Here is a table of points, one per row:
-37 -29 70 1 22 41 24 -2 25 37 45 -48 43 59 -35 49 -8 0 20 -11 -36 -50 -28 -17 -20 0 -44 58 55 33 15 -21 -48 26
48 18 9 -40 -57 36 15 -9 -49 19 37 43 -26 17 11 -33 -52 -28 -1 5 26 20 37 35 61 12 -10 36 4 -34 -8 30 -37 -32
13 -20 -19 35 -48 47 23 24 -32 27 -56 36 26 19 25 56 70 28 30 -23 41 58 -29 44 20 -23 -38 9 32 52 14 42 -14 11
-36 -57 -43 -36 23 -42 53 28 -59 -16 -18 -47 -11 -59 -50 -16 -29 -19 -10 5 32 -9 36 34 -33 18 -42 -14 10 -25 59 -38 -28 12
-13 -47 23 -27 22 36 -48 15 -14 58 -48 -31 -46 34 6 -10 21 1 -34 19 58 20 -7 -38 -50 -4 4 -71 29 -35 1 -42 -13 -60
-17 -37 2 -12 -14 -13 61 -10 6 5 -47 6 21 -40 17 -12 -30 44 -35 18 -28 -28 52 38 -35 18 -7 13 -11 -57 -55 30 33 57
21 -29 -42 7 28 -6 31 -20 23 52 -6 -9 31 -50 -16 -13 42 -37 16 8 -5 -28 -11 -32 -7 23 -33 -42 -50 -57 -12 5 -11 -4
37 18 -12 -1 28 -2 -6 -13 -11 -21 24 45 3 42 7 -15 -5 -21 18 40 -46 49 21 -19 24 37 -50 13 29 -53 -17 -9 22 -6
-41 -23 -30 -31 -55 3 -31 -4 17 66 21 -35 -32 5 42 -42 29 3 -17 48 -32 -1 -61 -5 21 13 -14 56 -15 -16 24 8 18 -49
-17 41 -15 7 40 -49 33 -16 -36 -16 47 2 -30 -2 39 16 -21 33 39 -29 20 1 -80 -5 -28 47 -37 -7 -5 -6 -7 -67 30 -57
-49 -29 31 -3 -6 25 -40 27 26 -29 58 -16 -49 -32 -23 47 31 71 -55 25 -8 15 35 -52 -32 -8 31 -15 3 21 22 19 -34 16
-25 -54 -27 -28 39 8 36 -43 -24 -36 34 55 15 22 40 23 -25 -26 4 -13 31 -9 46 -36 -1 -18 -34 -26 -38 37 60 -22 20 -32
-21 -27 -12 24 -2 -4 40 23 33 23 17 30 38 -49 32 52 -44 33 18 -19 1 35 -30 20 29 -28 -39 -33 26 -13 40 55 -23 16
18 32 9 -6 -7 25 32 -37 29 59 26 33 72 9 53 -38 -32 -47 -1 64 43 24 -51 16 -45 37 -4 28 30 51 21 -34 11 -4
24 -15 8 16 -16 -19 -28 0 0 -39 -8 12 -58 7 -29 -55 -30 12 21 15 -49 -30 -53 -11 -11 30 -17 -17 -22 13 -49 32 -12 21
-28 10 36 -8 43 17 32 -32 -4 62 1 -54 2 17 0 13 -19 20 6 40 13 -42 25 -43 39 -50 40 -22 -42 51 -49 63 58 -52
35 29 -8 21 20 41 12 -10 -5 -16 -3 -26 -28 6 -8 -20 -48 12 27 -41 47 14 -6 51 -57 12 33 19 34 -42 -30 28 7 21
28 41 -33 -41 -47 -50 -32 3 14 -5 -32 18 17 -23 -31 2 -6 49 -7 -27 -39 -9 -48 4 22 4 35 -27 1 -29 -7 10 20 -34
-43 0 -15 -2 -46 2 30 46 28 29 -52 9 25 64 25 21 -60 8 39 -42 -43 -29 5 -47 10 -2 37 -21 26 -29 46 -41 5 33
44 -49 -14 27 -1 -20 51 -54 -36 -8 23 -49 9 21 45 46 43 -2 -11 -9 -57 -22 -28 -33 51 -21 62 9 76 -18 -33 13 17 -45
-4 -13 64 -28 -23 23 35 -55 23 -34 53 -41 -40 16 -7 -51 1 20 -1 -41 -29 27 3 37 34 48 9 32 -70 -8 59 -19 1 4
-42 3 5 35 -42 -48 -48 15 -32 34 -3 18 49 36 -33 -13 23 -29 8 18 -23 50 -25 -16 -22 -53 -18 14 -49 35 48 49 -36 41
35 35 2 36 57 12 -44 4 -56 -21 30 34 -6 -4 -21 -44 -34 18 41 60 -1 -28 13 21 16 -38 -17 1 -6 -10 35 -25 37 63
-36 -25 4 -46 1 45 24 36 30 -5 -22 -53 -29 -22 39 -17 -22 38 23 -4 -63 24 -48 36 15 -14 -27 -3 58 46 10 7 -42 41
50 -36 29 11 -4 -4 42 42 63 -19 10 0 -17 -37 62 2 33 14 69 31 5 49 40 -16 42 -41 23 14 -19 -52 16 -14 -28 5
26 8 59 26 -39 36 16 -9 -31 53 45 48 -17 -7 8 -7 -25 51 42 -60 17 -34 -2 -12 -24 9 9 -51 -26 -14 39 23 -13 21
41 -57 -63 33 15 -23 -36 -6 -40 -14 -7 -35 50 -8 32 -49 -21 2 -48 -12 -53 -38 14 29 8 -21 44 51 -41 -28 58 19 -35 -47
-12 31 79 -42 77 -44 -32 58 -41 28 -11 -25 -10 12 14 2 -26 24 -50 -12 -13 57 39 11 38 -8 -24 55 -29 -19 -16 59 30 11
65 4 33 -50 13 4 -49 -62 9 7 -55 -54 -15 -21 -8 29 -69 -14 17 23 11 28 -7 -30 -36 -64 -12 0 -25 17 36 -14 -8 -29
-24 49 -24 -12 -7 -19 29 -2 16 7 -3 29 -17 25 -21 3 35 1 -50 10 -4 12 -14 62 -26 -32 60 -34 -19 -18 -42 -19 -42 4
-42 37 0 32 -4 -41 -18 -43 -21 -33 34 -16 29 24 45 -41 62 0 -24 -12 -22 49 26 30 -18 27 -31 0 29 -59 -25 -27 -31 -8
40 -40 45 27 56 -34 8 -40 12 4 -20 52 2 17 -25 65 12 -40 -15 24 -21 -7 -5 19 53 -2 42 -50 -20 -37 31 -19 -24 27
-64 -10 -30 -31 1 -16 -15 -30 -47 28 48 54 -37 -5 -2 -7 24 54 44 27 48 2 13 -2 -39 25 41 42 5 -2 30 29 2 15
-27 59 -13 -22 2 -17 -9 -50 11 -16 -33 19 18 59 -43 56 32 51 -49 -37 5 -9 -36 -45 31 -34 2 53 -31 -28 43 -37 -17 24
-3 1 -40 6 -8 -8 19 11 5 -9 36 -9 0 43 -48 -3 -42 -45 -2 -69 5 44 46 -44 -12 9 -24 23 41 -23 18 4 -3 -49
-44 -7 38 -15 -18 26 52 -27 15 -26 -1 42 -28 -2 11 -62 -8 -45 -56 33 -22 -8 -3 3 -17 -71 1 -66 -5 31 -44 4 -48 -41
-37 5 13 74 29 -31 4 11 13 -28 -63 13 -39 4 -46 21 -8 -2 14 15 19 -12 6 23 19 55 19 22 -49 37 1 -26 -19 -38
-43 -2 -50 -30 24 -35 -57 -20 6 -43 52 3 24 34 -13 28 -18 -17 4 -14 46 -2 -19 -12 -34 20 5 4 45 2 -26 71 -8 10
22 48 -18 -19 -17 -14 0 -35 -41 -9 -46 8 -54 -13 48 0 -26 -13 -17 8 2 55 45 -47 -47 -6 4 -34 -5 18 13 -5 -7 51
42 -48 32 -22 18 30 -21 47 11 -23 6 7 45 -27 -14 2 45 -18 -57 -39 -3 -16 -53 49 -78 -58 -11 -14 -36 -36 1 -1 28 29
17 -52 46 25 -42 32 46 4 -28 -12 11 -20 41 24 -34 18 -7 -22 -4 24 46 42 -38 -43 -54 -23 29 51 -40 -36 -51 -38 74 8
-6 16 -49 39 -27 -53 18 41 49 28 -3 -4 26 38 11 -32 -44 16 23 -15 -8 55 -10 -18 19 -41 -33 -30 -18 28 37 23 -25 10
-3 -17 -30 -19 15 34 -38 -25 -33 -26 22 11 -19 -22 -8 -3 -3 -49 -22 -42 -4 7 21 -27 19 17 -40 20 -11 27 -50 11 -51 -35
36 -8 -39 -20 6 -31 50 -7 26 -43 17 2 -62 37 18 -28 55 -26 23 -3 28 -22 12 1 30 -65 -46 28 40 41 -14 11 59 57
-14 -23 -12 -8 35 2 22 -33 -52 19 -48 17 41 18 20 -16 27 23 41 -46 -9 5 -21 -5 40 -21 34 -32 -46 22 -41 -37 -21 41
0 18 -33 30 55 35 -2 -43 17 -52 7 7 58 -5 34 -36 35 34 -41 -11 36 37 20 -45 19 49 -37 -10 14 27 22 52 56 -5
8 28 36 -22 15 -37 6 12 -38 -7 40 35 -7 54 18 61 39 -33 5 -20 -73 5 30 56 -23 43 -43 -65 -1 38 2 32 7 -1
-3 -10 55 48 -26 4 -45 32 37 -22 -28 28 56 12 22 -19 -57 33 -43 -8 48 -13 -7 22 46 21 11 -27 36 48 6 -46 -27 25
-7 34 33 -13 31 -6 26 62 -55 -19 3 30 23 -24 61 6 13 -25 -2 -61 24 -12 46 32 -18 -12 23 57 31 52 -5 -46 -4 -24
36 24 -50 5 -33 43 -3 43 -6 31 8 0 24 12 -10 17 -17 18 7 0 21 -17 18 -57 31 5 20 -1 10 -3 -41 18 -42 59
0 -7 0 -18 5 56 -21 18 -41 -15 -31 15 -20 -37 -49 45 33 -24 20 52 -26 -16 -33 0 22 -11 -71 -2 45 -55 27 2 42 -14
-51 -1 -2 9 17 20 11 23 8 -13 -10 -18 -28 50 -37 -44 -44 -52 -41 -2 51 18 -10 25 71 26 -20 -60 46 -12 -8 2 36 1
9 -68 -24 13 -26 -45 -52 19 8 3 38 76 -28 -13 21 38 -36 -15 -36 40 -34 -41 9 -44 1 8 16 26 -3 38 -52 -55 24 15
-38 45 -4 -19 19 50 -42 -3 0 -2 -42 25 -2 -41 6 36 -9 17 10 27 -46 15 -36 41 -10 -10 6 -1 -10 -3 -26 -25 -5 -40
53 10 -47 -50 27 -14 8 14 -5 -25 2 -17 4 54 -26 -15 -21 32 51 63 3 -4 10 53 -55 20 21 -13 -9 55 -3 38 -4 -16
-29 0 -2 -40 -37 -44 -38 -20 24 13 11 40 -38 19 8 32 -23 -53 22 -39 42 33 0 44 2 -20 -5 -8 -22 -9 -31 -6 58 12
-27 31 8 2 27 58 -36 9 1 -42 -14 25 -39 -10 19 -28 -1 -42 22 -41 -11 20 20 -43 -18 -8 33 40 24 -27 6 16 18 -16
17 20 24 -48 -10 14 -42 71 33 -22 32 -3 35 -44 -29 -21 32 -6 35 -41 -35 -3 -11 -33 34 -4 19 -42 -46 18 11 -47 51 -18
-60 52 -36 4 -52 32 15 -15 -61 -16 -15 -27 15 -43 -46 -8 0 -41 -9 5 -45 -66 4 15 19 -8 10 -2 -9 35 18 0 32 11
12 16 31 -62 -10 -54 2 10 22 7 32 13 -1 -69 -24 21 -6 -21 0 11 64 -9 -49 9 31 9 38 22 34 -2 3 22 -50 -43
16 -10 49 -34 -71 37 -6 16 25 -81 -26 -24 31 20 -39 10 49 -5 18 42 23 -10 6 -24 -8 48 -27 -2 -51 2 -14 13 -35 -38
-25 -5 28 -44 34 -6 -6 -8 -1 -16 -16 -17 43 42 2 -58 49 29 52 13 -3 -11 50 -46 -17 31 46 -21 48 -32 -6 -43 -2 9
-19 27 -31 16 7 48 43 -13 -30 -46 21 -4 -1 -41 -18 13 -38 35 -45 26 5 35 -60 -14 46 -2 2 9 -26 4 -14 -41 9 28
9 28 -8 -41 16 23 -24 6 4 55 -15 -24 0 30 31 -10 44 -44 -29 7 40 -18 25 50 38 46 13 36 -32 14 25 12 47 28
-24 4 -54 61 16 40 6 34 29 49 36 -33 -43 -52 -17 19 32 -9 40 -21 -5 50 13 0 2 35 20 -20 -48 45 3 -28 -29 39
40 -10 22 41 13 31 -18 -39 18 23 -34 32 -17 -12 -7 -45 30 -4 12 -62 54 -56 -39 -18 20 -18 41 -4 -5 -6 25 70 -38 10
-12 38 1 1 -26 -62 -5 -25 47 10 25 -38 40 -59 -50 -27 41 -13 -1 13 24 -7 39 13 4 -65 6 -2 54 13 3 -44 10 13
-21 -20 32 10 -57 -39 53 7 15 3 -57 42 -26 -39 -6 0 13 8 -24 25 6 -38 42 -14 -26 26 4 52 14 -27 6 30 21 -20
36 -34 -3 -46 28 -34 -13 -54 17 27 -20 -48 0 -23 -30 18 2 -34 -22 -15 -6 3 -24 -26 -11 62 -2 10 11 15 -41 -33 -44 89
57 -45 -61 -26 -16 28 30 40 -2 7 -6 -20 2 -1 -33 37 9 32 -52 -3 -30 42 47 15 7 40 50 -32 -19 42 -10 12 25 -34
-42 27 4 23 -16 -54 14 57 -22 -15 -15 -51 40 1 49 30 4 4 47 7 45 -61 -9 -26 24 -23 -46 -46 -47 -48 -47 44 -31 -8
70 42 27 11 -29 -31 -5 -14 0 53 0 24 1 -37 -33 -48 32 65 -51 -18 -18 -20 26 -40 -20 9 -79 -38 55 46 -3 -34 13 -12
2 -3 -17 38 9 -8 5 -42 58 -23 -22 5 -6 -4 -56 21 -43 52 19 -38 -15 -14 29 47 -36 -44 -27 56 -7 17 -28 -7 15 -46
7 -10 12 15 62 -36 41 65 40 16 -34 60 -15 -6 -44 -64 7 -33 7 12 -51 1 -53 -14 -26 29 38 35 17 24 0 16 20 -19
44 52 -7 8 -8 24 -9 18 36 11 60 -18 -23 35 -3 20 3 6 -50 43 2 -58 18 60 15 -21 43 -10 17 -31 46 -24 17 8
-24 -45 15 11 -45 -13 -60 -39 41 -18 -26 -49 7 -17 66 31 -36 -27 23 -9 -9 -28 14 29 -20 55 -7 -41 1 12 43 32 69 17
8 18 28 63 -9 20 -48 -25 -29 -21 13 -19 12 -43 -19 4 -6 -29 45 27 -34 35 35 19 -12 16 66 -22 51 -2 -32 35 18 -15
54 27 11 72 -7 -49 14 42 -51 -52 -23 -61 -50 3 43 34 19 -25 -44 26 30 -35 -41 -40 -43 14 7 21 -5 -12 50 13 -21 -6
-18 -26 37 53 -40 -28 -45 -14 -14 41 21 -39 9 -25 18 -22 -15 30 2 -5 5 22 -16 38 26 -13 -18 5 -1 -9 -48 -15 11 -1
-5 78 -18 25 31 54 25 1 58 45 6 -16 3 -16 41 37 3 -40 1 11 -42 -46 38 -35 -52 -12 -20 39 -23 -30 -40 5 -27 -30
11 -53 -55 21 17 40 -66 13 14 14 -34 -7 -17 41 0 -9 43 49 28 4 31 -43 27 38 23 -33 -41 18 9 -17 -48 -58 -36 -14
There is one direction along which these points spread out most. Take the direction at right angles to it along which they spread out most. Go by this last direction. How many in every 100 of the points above lie lower along it than each point below? Round to a whole number. More than half of the points above lie lower than the first one.
65 4 33 -50 13 4 -49 -62 9 7 -55 -54 -15 -21 -8 29 -69 -14 17 23 11 28 -7 -30 -36 -64 -12 0 -25 17 36 -14 -8 -29 4
54 27 11 72 -7 -49 14 42 -51 -52 -23 -61 -50 3 43 34 19 -25 -44 26 30 -35 -41 -40 -43 14 7 21 -5 -12 50 13 -21 -6 6
7 -10 12 15 62 -36 41 65 40 16 -34 60 -15 -6 -44 -64 7 -33 7 12 -51 1 -53 -14 -26 29 38 35 17 24 0 16 20 -19 25
0 18 -33 30 55 35 -2 -43 17 -52 7 7 58 -5 34 -36 35 34 -41 -11 36 37 20 -45 19 49 -37 -10 14 27 22 52 56 -5 89
41 -57 -63 33 15 -23 -36 -6 -40 -14 -7 -35 50 -8 32 -49 -21 2 -48 -12 -53 -38 14 29 8 -21 44 51 -41 -28 58 19 -35 -47 9
-36 -57 -43 -36 23 -42 53 28 -59 -16 -18 -47 -11 -59 -50 -16 -29 -19 -10 5 32 -9 36 34 -33 18 -42 -14 10 -25 59 -38 -28 12 43
24 -15 8 16 -16 -19 -28 0 0 -39 -8 12 -58 7 -29 -55 -30 12 21 15 -49 -30 -53 -11 -11 30 -17 -17 -22 13 -49 32 -12 21 21
-24 -45 15 11 -45 -13 -60 -39 41 -18 -26 -49 7 -17 66 31 -36 -27 23 -9 -9 -28 14 29 -20 55 -7 -41 1 12 43 32 69 17 59
35 29 -8 21 20 41 12 -10 -5 -16 -3 -26 -28 6 -8 -20 -48 12 27 -41 47 14 -6 51 -57 12 33 19 34 -42 -30 28 7 21 58
-43 -2 -50 -30 24 -35 -57 -20 6 -43 52 3 24 34 -13 28 -18 -17 4 -14 46 -2 -19 -12 -34 20 5 4 45 2 -26 71 -8 10 78
-12 31 79 -42 77 -44 -32 58 -41 28 -11 -25 -10 12 14 2 -26 24 -50 -12 -13 57 39 11 38 -8 -24 55 -29 -19 -16 59 30 11 60
-51 -1 -2 9 17 20 11 23 8 -13 -10 -18 -28 50 -37 -44 -44 -52 -41 -2 51 18 -10 25 71 26 -20 -60 46 -12 -8 2 36 1 84
-17 -37 2 -12 -14 -13 61 -10 6 5 -47 6 21 -40 17 -12 -30 44 -35 18 -28 -28 52 38 -35 18 -7 13 -11 -57 -55 30 33 57 20
-19 27 -31 16 7 48 43 -13 -30 -46 21 -4 -1 -41 -18 13 -38 35 -45 26 5 35 -60 -14 46 -2 2 9 -26 4 -14 -41 9 28 52
-12 38 1 1 -26 -62 -5 -25 47 10 25 -38 40 -59 -50 -27 41 -13 -1 13 24 -7 39 13 4 -65 6 -2 54 13 3 -44 10 13 41
-25 -5 28 -44 34 -6 -6 -8 -1 -16 -16 -17 43 42 2 -58 49 29 52 13 -3 -11 50 -46 -17 31 46 -21 48 -32 -6 -43 -2 9 42
